Where one turn sends some rows of the set: a few examples, then the rows asked
nimem: +0.15,-3.60,+0.76,-0.61,-3.34,+1.17,-0.04,+2.52,-3.15,-2.10,+1.50,-1.31,-0.01,+0.20,-1.82,+1.49,-0.94,-0.11,+1.09
sas: +1.39,-2.79,+2.30,+1.09,-2.68,+1.13,+1.45,+0.99,-4.31,-0.35,-0.25,-2.76,+0.82,-0.69,+0.64,+2.87,+1.28,-1.35,+1.80
fotos: +2.59,-1.63,+1.24,+0.39,-1.66,+2.14,+0.72,+1.54,-4.54,+0.08,-0.54,+1.33,+0.95,-1.56,-0.25,-0.15,-0.63,+0.17,+0.70
gen: +0.31,-3.33,+0.54,-0.05,-3.40,+2.26,-0.05,+2.40,-3.47,-1.16,+2.26,-0.42,+0.41,-0.02,-2.54,+1.99,-1.33,-0.56,+1.41
Surot: +0.77,-0.70,+2.17,-0.51,-2.26,-0.16,-0.94,+1.02,-4.61,-1.60,+3.21,+0.11,-0.24,-1.81,-0.59,+1.62,+1.20,-2.27,+0.73
sufa: +2.32,-1.42,+0.85,+0.15,-1.54,+0.30,-0.37,+3.25,-4.77,+0.63,+2.90,-2.36,-0.01,-1.79,-0.09,+1.20,+0.30,+1.04,+2.33
pokol: +0.31,-1.94,-0.68,+0.98,-0.83,+0.47,-0.38,-1.35,-2.92,-1.04,+1.70,-1.25,-0.10,+0.08,+0.90,+0.88,+0.80,-0.59,+1.60
dib: +2.38,-1.56,+1.03,-0.19,-0.67,+0.61,-0.91,+3.00,-4.48,+0.74,+2.71,-1.54,+0.40,-2.02,-0.62,+0.58,-0.64,+0.82,+2.76
nodu: +1.17,-1.20,+2.59,+0.00,-2.41,+0.54,-0.70,+0.92,-4.31,-1.68,+3.28,+0.25,-0.09,-1.73,-0.34,+1.54,+0.50,-2.92,-0.08
fero: +2.04,-1.21,+1.16,+0.36,-1.49,+0.48,-0.37,+3.56,-5.11,+0.12,+2.59,-2.34,+0.80,-2.77,-0.24,+0.64,+0.05,+0.58,+2.23
ligok: -1.03,-2.92,+1.67,+2.77,-1.72,+2.36,-0.38,+1.96,-2.86,-0.49,+0.94,-1.58,+0.47,-3.55,-0.33,+2.03,-0.60,-0.78,+2.49
zapip: +0.93,-2.60,+2.68,+1.81,-1.64,+1.24,+1.18,+1.28,-5.14,-0.39,-0.17,-2.38,+1.12,-1.42,+0.52,+2.45,+1.68,-1.81,+2.06
Feror: +0.31,-3.59,+0.78,-1.07,-2.82,+1.84,-0.35,+2.39,-2.84,-1.59,+1.59,-0.70,+0.53,-0.32,-1.95,+2.08,-1.25,-0.48,+1.21
Dok: +0.86,-1.16,+2.62,-0.10,-2.93,+0.19,-0.93,+1.73,-4.54,-2.22,+3.29,+0.23,-0.27,-1.59,-0.32,+1.57,+0.48,-2.62,+0.82
feda: +1.16,-2.83,+2.98,+1.43,-2.68,+1.29,+0.59,+0.98,-4.76,-0.31,-0.21,-2.02,+0.91,-0.62,+1.05,+2.84,+1.31,-1.22,+0.99
Lukaz: +1.72,-1.73,+2.49,+0.85,-2.64,+0.41,-0.91,+0.49,-4.24,-2.07,+2.80,+0.40,-0.76,-1.54,-0.55,+1.86,+0.87,-3.14,+0.83
sib: +1.96,-2.91,+0.65,+1.65,-1.19,-0.26,+1.29,+0.40,-2.38,+0.39,+1.49,-0.06,-1.00,-1.29,-1.66,-0.59,+0.26,-1.18,+3.04
doz: +0.46,-2.67,-1.11,+0.92,-0.64,+0.63,-0.38,-0.71,-3.75,-1.41,+1.69,-0.77,-1.52,-0.40,+0.63,+0.16,+1.00,-1.15,+1.47
rodeb: +1.34,-2.95,+2.75,+0.90,-2.50,+0.87,+0.69,+0.39,-5.07,-0.38,-0.46,-2.31,+0.92,-1.14,+0.63,+2.36,+1.36,-1.81,+1.31
Seto: +2.80,-1.67,+0.13,+0.28,-1.38,+2.33,+0.13,+1.85,-4.10,-0.34,-0.49,+1.02,+0.68,-2.15,-0.84,+0.72,-0.92,+0.05,+0.62
lanon: -0.17,-3.62,+1.11,-0.65,-2.99,+1.14,-0.75,+1.55,-3.35,-2.45,+1.11,-0.18,+0.47,+0.28,-1.72,+1.63,-0.39,-0.37,+0.76
Reko: +0.07,-4.03,+0.86,-0.56,-2.77,+1.38,-0.25,+2.67,-3.22,-1.49,+1.29,-0.06,+0.70,+0.26,-1.87,+1.29,-1.30,-0.26,+1.21
guv: +0.25,-2.95,-0.73,+0.28,-0.06,+0.93,-0.67,-0.97,-3.60,-0.87,+1.77,-1.18,-0.29,-0.12,+0.87,+0.88,-0.45,-0.58,+1.51
lika: +2.04,-0.90,+0.02,+0.53,-1.50,+0.35,-0.54,+2.96,-4.93,-0.10,+2.81,-2.54,+1.10,-2.52,+0.55,+0.84,+0.08,+0.15,+1.78
sebiz: +1.84,-3.95,+0.97,+1.09,-0.80,-0.31,+1.21,+1.31,-3.22,+0.06,+1.65,-0.78,-1.00,-2.46,-1.90,-0.49,+0.53,-1.84,+2.90
mezuv: +1.48,-2.92,+0.92,+2.00,-1.03,-0.17,+1.39,+1.08,-2.85,+0.46,+2.04,-0.45,-1.15,-2.53,-1.61,-0.95,+0.11,-1.05,+2.80
laku: +0.04,-1.39,+1.07,+3.10,-1.73,+0.82,+1.88,-0.01,-5.69,-1.14,+2.37,-0.10,-0.41,+0.14,-0.17,+0.87,+0.37,-1.13,+2.44
medav: +2.82,-0.90,+0.99,+0.15,-0.90,+2.60,+0.50,+1.83,-4.02,+0.20,-0.18,+0.67,+0.85,-1.22,+0.16,+0.62,-0.81,+0.13,+0.58
vivet: -0.57,-2.58,+2.10,+3.16,-2.21,+2.11,-0.90,+2.14,-3.15,-0.24,+1.69,-1.24,+1.12,-3.11,+0.33,+1.17,-0.53,-0.66,+3.17
Ruf: +2.00,-3.59,+2.94,+1.82,-2.68,+1.08,+0.75,+0.92,-3.91,-0.26,-0.27,-2.04,+0.43,-1.01,+0.80,+2.24,+1.10,-1.48,+0.64
Varuf: -0.69,-2.30,+1.01,+3.76,-0.93,+1.77,-0.85,+1.93,-2.94,-0.48,+1.58,-1.73,+0.43,-3.27,+0.18,+1.26,-0.35,-0.78,+2.13
mubi: -1.08,-2.90,+1.67,+3.16,-1.99,+2.40,-0.48,+1.93,-3.19,-0.53,+1.91,-1.21,+0.86,-3.53,+0.39,+1.46,-0.53,-0.95,+2.48
Fuvif: +2.56,-1.02,+0.08,+0.62,-1.45,+2.80,+0.43,+1.70,-3.83,-0.08,+0.14,+1.08,+0.93,-0.78,-0.67,-0.19,-1.29,-0.58,+1.24
Zemeb: -1.50,-2.88,+1.78,+2.71,-1.28,+2.46,-0.54,+1.69,-3.02,-0.04,+1.82,-1.08,+0.85,-2.68,+0.07,+1.80,-1.04,-0.48,+2.58
mibi: +0.15,-1.61,+1.24,+2.86,-2.07,+0.73,+1.65,+0.53,-5.96,-1.08,+2.22,+0.01,+0.58,+0.48,-1.05,+0.21,+0.76,-0.24,+2.54
kot: -1.56,-3.30,+1.83,+2.66,-1.43,+2.71,-0.35,+2.30,-3.23,-0.89,+1.64,-1.33,+0.08,-2.84,-0.30,+1.42,-0.46,-0.59,+2.82
rav: +0.19,-1.51,+0.57,+3.26,-1.13,+0.97,+1.88,+0.51,-5.17,-1.49,+2.33,-0.74,-0.46,+0.09,-0.79,+0.31,-0.19,-0.95,+3.13
Borom: +2.23,-3.57,+0.89,+1.25,-0.83,-0.26,+1.19,+0.85,-2.74,-0.44,+1.36,-0.99,-1.74,-1.59,-1.84,-0.21,-0.84,-1.74,+2.59
fava: +2.74,-1.53,+0.53,+0.62,-1.24,+2.59,+0.65,+1.75,-4.12,+0.27,-0.20,+1.05,+0.91,-1.94,-0.35,+0.57,-1.38,-0.11,+0.58
mozaz: +1.83,-1.53,+1.08,+0.39,-0.76,+0.73,-0.58,+2.94,-5.02,+0.18,+3.36,-2.28,+0.85,-2.43,-0.31,+1.06,+0.31,+0.99,+2.50
peme: +0.45,-1.77,+0.32,+3.08,-1.95,+1.26,+1.63,+1.56,-5.79,-0.87,+2.38,-0.15,-0.59,+0.00,-0.93,+0.17,+1.11,-0.61,+3.10
kas: +2.81,-1.51,+1.23,+0.39,-1.02,+1.91,+1.00,+1.44,-3.97,-0.09,-0.87,+0.75,+0.94,-1.28,+0.18,+0.52,-1.31,-0.01,+1.18
fuv: +0.92,-1.51,+2.30,-0.40,-1.74,+0.15,-0.46,+1.15,-4.75,-2.15,+3.26,-0.15,-0.18,-2.44,-0.39,+1.69,+0.67,-3.02,+0.60
Rodoz: +0.87,-1.09,+2.66,+0.13,-1.74,+0.83,-0.76,+1.24,-4.36,-1.91,+3.03,-0.32,+0.00,-1.04,-0.33,+1.96,+0.47,-3.23,+0.01
Dak: +0.50,-2.83,-1.24,+0.19,-0.61,+1.23,+0.05,-0.85,-3.08,-1.26,+1.55,-0.28,-0.87,-0.50,+0.64,+0.23,-0.05,-1.00,+1.28

Reko turns into rodeb
Seto turns into Rodoz
Now find these:
mibi turns into sebiz
nodu turns into mubi
Lukaz turns into Varuf
peme turns into Borom
Dok turns into ligok
lanon turns into zapip
sas turns into sufa
Zemeb turns into fotos
sib turns into doz
kas turns into Surot
lika turns into gen
fero turns into Feror
laku turns into mezuv

Where one turn sends some rows of the set: a few examples, then the rows asked
Mip: -0.37,+0.53,+0.56,-1.32,-3.88,-3.17,+1.57,+0.25,+0.25,-1.13,+0.03,-0.65,-0.91,-0.07,-0.72,-2.63
kir: +0.29,-1.53,-0.77,-2.11,-2.87,-2.22,+0.31,-0.76,+1.87,-1.99,+0.76,-2.86,-0.71,-1.33,+0.86,-0.80
lono: +0.49,-1.69,-2.41,-1.87,-1.04,+0.30,+0.59,+0.54,+0.34,-2.02,+0.14,-0.45,-0.94,+0.78,+1.05,-2.53
Nuvek: -0.68,-1.24,-1.81,-1.59,-0.96,+0.18,+0.88,+0.03,+0.74,-2.91,+0.17,-0.41,-1.22,+1.30,+1.84,-1.99
kif: +0.24,+1.08,+1.35,-0.81,-3.85,-2.10,+1.03,+0.95,+0.80,-0.85,-0.23,-0.68,-0.84,-0.73,-0.79,-2.61
Zorit: +0.64,+0.52,+1.11,-1.27,-0.74,-3.52,-0.52,+1.79,+1.92,-1.95,-0.32,-1.31,-3.46,+0.11,+1.66,-1.96
Pipu: -0.67,-0.56,+0.72,-1.85,-2.19,-1.07,+0.87,+0.26,-1.13,-2.38,+0.73,-1.52,-1.49,+1.94,-0.84,-3.30
noki: +2.36,-0.07,+0.48,-2.35,-2.31,-1.77,-0.55,-0.05,-1.95,-0.74,-0.79,-0.58,-1.29,+0.33,+1.82,-1.24
zukuv: +1.36,+0.58,+0.42,-1.19,-0.95,-3.20,-1.08,+2.15,+1.24,-2.31,-0.11,-1.97,-3.91,+0.43,+1.61,-1.98
Sozos: +2.13,+0.04,+0.26,-1.86,-2.09,-1.21,-0.69,+0.22,-1.95,-0.92,-1.26,-0.54,-0.96,-0.88,+1.76,-1.22
femir: +0.84,-0.43,+0.35,-0.78,-2.02,+0.71,-0.49,+2.45,+1.50,-0.80,+0.79,+0.58,-2.25,+0.16,+0.76,-2.24
sedot: -1.23,-0.92,+1.15,-2.53,-1.71,-2.05,-0.44,+0.48,+2.13,-2.74,-0.41,-2.25,-3.31,+0.34,+1.33,-2.75
kede: -0.67,-1.52,+0.50,-2.34,-1.27,-2.06,+0.57,-0.55,-1.18,-1.46,+1.70,-1.23,-1.99,+1.52,-0.08,-2.34
fer: -0.16,+1.08,+0.40,-1.77,-3.69,-2.40,+1.51,+0.38,+1.30,-0.54,+0.36,-0.55,-1.27,+0.71,+0.11,-3.49
mapib: +1.63,+0.38,-0.82,-2.21,-1.59,-0.82,+0.10,-0.03,-1.02,-3.01,-1.01,-3.01,-1.02,-0.47,+2.16,-0.58
tipuz: +1.82,+0.63,+0.99,-1.89,-1.46,-1.45,-0.52,+0.53,-1.42,-0.48,-1.42,+0.49,-1.33,-0.21,+1.09,-1.39
zomaf: -1.18,-0.90,-2.34,-1.48,-0.98,-0.23,+0.40,-0.16,+0.42,-3.13,-0.64,-0.44,-1.50,+0.68,+1.11,-1.99
pado: +0.42,-0.15,-0.30,-1.28,-1.55,-1.61,+0.05,+1.82,+0.88,-2.33,+0.37,-0.79,-1.49,-2.31,-0.89,+0.76
Raka: +2.12,+0.07,-0.45,-1.56,-2.18,-0.69,-1.44,-0.48,-1.77,-0.59,+0.45,-0.50,-0.74,-0.06,+1.22,-0.98
lerot: -1.26,-0.56,+1.19,-1.97,-2.27,-0.57,-0.98,+0.59,+1.01,-3.01,+0.51,-3.00,-3.52,-0.15,+1.37,-2.15
Foveg: +0.39,-0.58,-0.72,-0.72,-2.63,+0.99,-0.32,+2.30,+1.67,-2.12,+0.69,+0.13,-2.36,+0.82,+1.25,-2.25
mos: +0.25,-0.03,-1.25,-1.34,-1.30,-1.44,-1.23,+0.37,+0.81,-2.02,+0.06,-0.71,-1.70,-2.67,-0.02,+0.48
bor: -1.15,-0.92,+0.42,-1.94,-1.63,-1.85,+1.54,-0.19,-1.10,-1.85,+1.72,-1.71,-1.92,+1.17,-0.16,-2.73
labon: -1.01,-0.95,+0.87,-1.89,-1.62,-1.71,-0.92,+0.50,+0.89,-2.85,+0.07,-3.40,-3.60,-0.44,+1.28,-2.83
Ref: +0.54,-2.03,-0.81,-1.98,-2.23,-2.01,-0.42,-0.35,+1.64,-2.77,+0.82,-2.97,-0.80,-1.26,-0.05,-0.51
Rolud: -0.03,+0.38,-0.58,-0.46,-2.68,+0.90,-1.03,+0.87,+0.91,-1.72,+0.76,+0.28,-1.74,+1.22,+1.44,-3.02
zotiz: -0.02,-0.63,-1.08,-1.42,-2.22,-1.12,-0.21,+1.40,+0.93,-2.64,-0.17,-0.28,-1.25,-2.09,-1.21,+0.50
suk: +1.92,+0.33,-1.16,-1.25,-1.54,-1.41,-0.27,-0.10,-0.83,-3.34,+0.42,-3.33,-1.13,+1.06,+1.64,-0.93
dibu: +0.95,+0.51,-0.67,-0.62,-1.26,-1.30,-0.08,+2.00,+1.04,-2.28,-0.24,+0.07,-0.98,-1.49,-1.36,+0.21
lilev: +0.63,+0.15,-0.26,-1.71,-3.12,+1.76,-0.33,+1.50,+0.91,-1.57,+0.51,+0.28,-1.59,+0.93,+0.99,-2.19
suvez: -1.02,+0.89,+0.36,-0.73,-3.11,-3.06,+0.74,-0.21,+1.40,-1.14,+1.27,-0.36,-1.36,+0.56,-0.39,-2.96
Ruli: +2.68,-0.27,+0.00,-2.94,-1.46,-0.85,-1.44,+0.06,-1.12,-0.76,-0.46,-0.28,-1.39,+0.10,+0.91,-0.58
vaf: +1.74,-0.07,-0.57,-1.78,-1.86,-1.09,-0.39,-0.61,-0.93,-3.51,-0.21,-2.77,-0.57,+0.97,+1.93,-0.68
lar: +1.12,-0.95,-0.76,-0.53,-2.27,+0.79,-0.65,+2.14,+1.15,-1.46,+0.63,+0.29,-1.43,+0.92,+1.15,-2.78
Tam: -0.58,+0.69,+1.09,-0.66,-3.65,-2.53,+1.19,+0.65,+0.37,-1.73,+0.04,-0.25,-0.70,+0.61,-0.83,-2.96
lolef: +0.26,+1.67,+0.76,-0.81,-0.94,-3.33,-1.22,+1.07,+1.11,-2.22,+0.71,-2.21,-3.62,-0.29,+0.97,-1.25
nupo: +0.88,+1.48,+0.07,-1.24,-1.05,-3.09,-0.25,+2.11,+1.73,-2.17,+0.33,-2.23,-3.57,+0.17,+0.26,-2.17
mev: +0.67,-1.09,+0.12,-2.44,-1.92,-2.31,+0.54,+0.49,+1.69,-2.59,+1.25,-3.09,-1.37,-1.14,-0.13,+0.23
zasag: +0.29,+0.46,-0.98,-2.14,-1.18,-1.96,-0.61,+0.94,+0.82,-2.35,-0.92,-0.87,-1.81,-2.14,-1.25,+0.11
vurup: +2.10,+1.15,+0.47,-0.72,-1.07,-3.03,-0.84,+1.96,+1.93,-1.48,-0.68,-1.34,-2.64,-0.09,+1.47,-2.11

Foveg turns into zukuv
lolef turns into Raka
Now find these:
pado turns into lar
nupo turns into Ruli
mapib turns into Pipu
kir turns into zomaf
Nuvek turns into labon
femir turns into vurup

